54, 38, 118, 40, 145, 106, 83, 76, 97, 93
53, 32, 128, 66, 136, 115, 94, 77, 86, 91
53, 46, 121, 59, 130, 91, 95, 73, 74, 94
57, 55, 106, 72, 117, 78, 107, 94, 51, 115
51, 34, 126, 56, 163, 101, 76, 93, 97, 83
32, 57, 131, 59, 163, 69, 60, 78, 95, 74
34, 75, 111, 76, 136, 63, 63, 92, 86, 96
48, 48, 116, 69, 121, 100, 92, 92, 95, 98
->
34, 75, 111, 76, 136, 63, 63, 92, 86, 96
32, 57, 131, 59, 163, 69, 60, 78, 95, 74
57, 55, 106, 72, 117, 78, 107, 94, 51, 115
48, 48, 116, 69, 121, 100, 92, 92, 95, 98
53, 46, 121, 59, 130, 91, 95, 73, 74, 94
54, 38, 118, 40, 145, 106, 83, 76, 97, 93
51, 34, 126, 56, 163, 101, 76, 93, 97, 83
53, 32, 128, 66, 136, 115, 94, 77, 86, 91

80, 99, 105, 91, 135, 106, 77, 127, 77, 85, 115, 99, 93
94, 112, 26, 155, 58, 142, 119, 97, 65, 57, 91, 56, 117
118, 114, 128, 108, 155, 126, 84, 95, 122, 120, 74, 108, 121
113, 110, 96, 119, 107, 91, 114, 126, 125, 90, 115, 72, 112
83, 136, 76, 70, 68, 15, 99, 84, 108, 110, 176, 134, 128
147, 145, 132, 38, 125, 60, 122, 125, 32, 106, 114, 134, 115
145, 72, 108, 119, 110, 128, 100, 91, 130, 143, 82, 123, 99
->
147, 145, 132, 38, 125, 60, 122, 125, 32, 106, 114, 134, 115
83, 136, 76, 70, 68, 15, 99, 84, 108, 110, 176, 134, 128
118, 114, 128, 108, 155, 126, 84, 95, 122, 120, 74, 108, 121
94, 112, 26, 155, 58, 142, 119, 97, 65, 57, 91, 56, 117
113, 110, 96, 119, 107, 91, 114, 126, 125, 90, 115, 72, 112
80, 99, 105, 91, 135, 106, 77, 127, 77, 85, 115, 99, 93
145, 72, 108, 119, 110, 128, 100, 91, 130, 143, 82, 123, 99

47, 144, 140, 96, 151, 63, 67, 146, 147, 37, 143, 50, 56
132, 55, 52, 107, 40, 143, 152, 72, 62, 128, 47, 155, 148
116, 66, 70, 86, 80, 106, 112, 72, 61, 103, 81, 106, 118
->
47, 144, 140, 96, 151, 63, 67, 146, 147, 37, 143, 50, 56
116, 66, 70, 86, 80, 106, 112, 72, 61, 103, 81, 106, 118
132, 55, 52, 107, 40, 143, 152, 72, 62, 128, 47, 155, 148

75, 83
120, 71
124, 98
152, 62
109, 53
123, 31
70, 87
131, 142
->
131, 142
124, 98
70, 87
75, 83
120, 71
152, 62
109, 53
123, 31

62, 75, 119, 134, 126, 103, 40, 151, 125, 117, 26, 99, 140, 67
95, 79, 124, 149, 128, 109, 82, 141, 123, 108, 76, 102, 142, 55
62, 76, 127, 139, 149, 105, 46, 150, 141, 126, 22, 77, 162, 53
97, 77, 119, 145, 118, 109, 79, 139, 116, 103, 78, 109, 130, 61
->
95, 79, 124, 149, 128, 109, 82, 141, 123, 108, 76, 102, 142, 55
97, 77, 119, 145, 118, 109, 79, 139, 116, 103, 78, 109, 130, 61
62, 76, 127, 139, 149, 105, 46, 150, 141, 126, 22, 77, 162, 53
62, 75, 119, 134, 126, 103, 40, 151, 125, 117, 26, 99, 140, 67

110, 44, 61, 114, 58, 157, 147, 34, 58, 142, 74, 146, 164
93, 120, 104, 117, 113, 91, 112, 117, 98, 106, 118, 82, 122
135, 78, 62, 110, 52, 118, 129, 66, 67, 136, 60, 142, 120
67, 147, 139, 118, 133, 68, 60, 145, 156, 58, 146, 79, 61
139, 69, 72, 100, 61, 148, 144, 59, 75, 150, 64, 141, 147
39, 158, 148, 81, 156, 29, 50, 150, 157, 44, 153, 56, 30
153, 42, 35, 94, 54, 129, 163, 45, 40, 152, 65, 173, 135
->
39, 158, 148, 81, 156, 29, 50, 150, 157, 44, 153, 56, 30
67, 147, 139, 118, 133, 68, 60, 145, 156, 58, 146, 79, 61
93, 120, 104, 117, 113, 91, 112, 117, 98, 106, 118, 82, 122
135, 78, 62, 110, 52, 118, 129, 66, 67, 136, 60, 142, 120
139, 69, 72, 100, 61, 148, 144, 59, 75, 150, 64, 141, 147
110, 44, 61, 114, 58, 157, 147, 34, 58, 142, 74, 146, 164
153, 42, 35, 94, 54, 129, 163, 45, 40, 152, 65, 173, 135
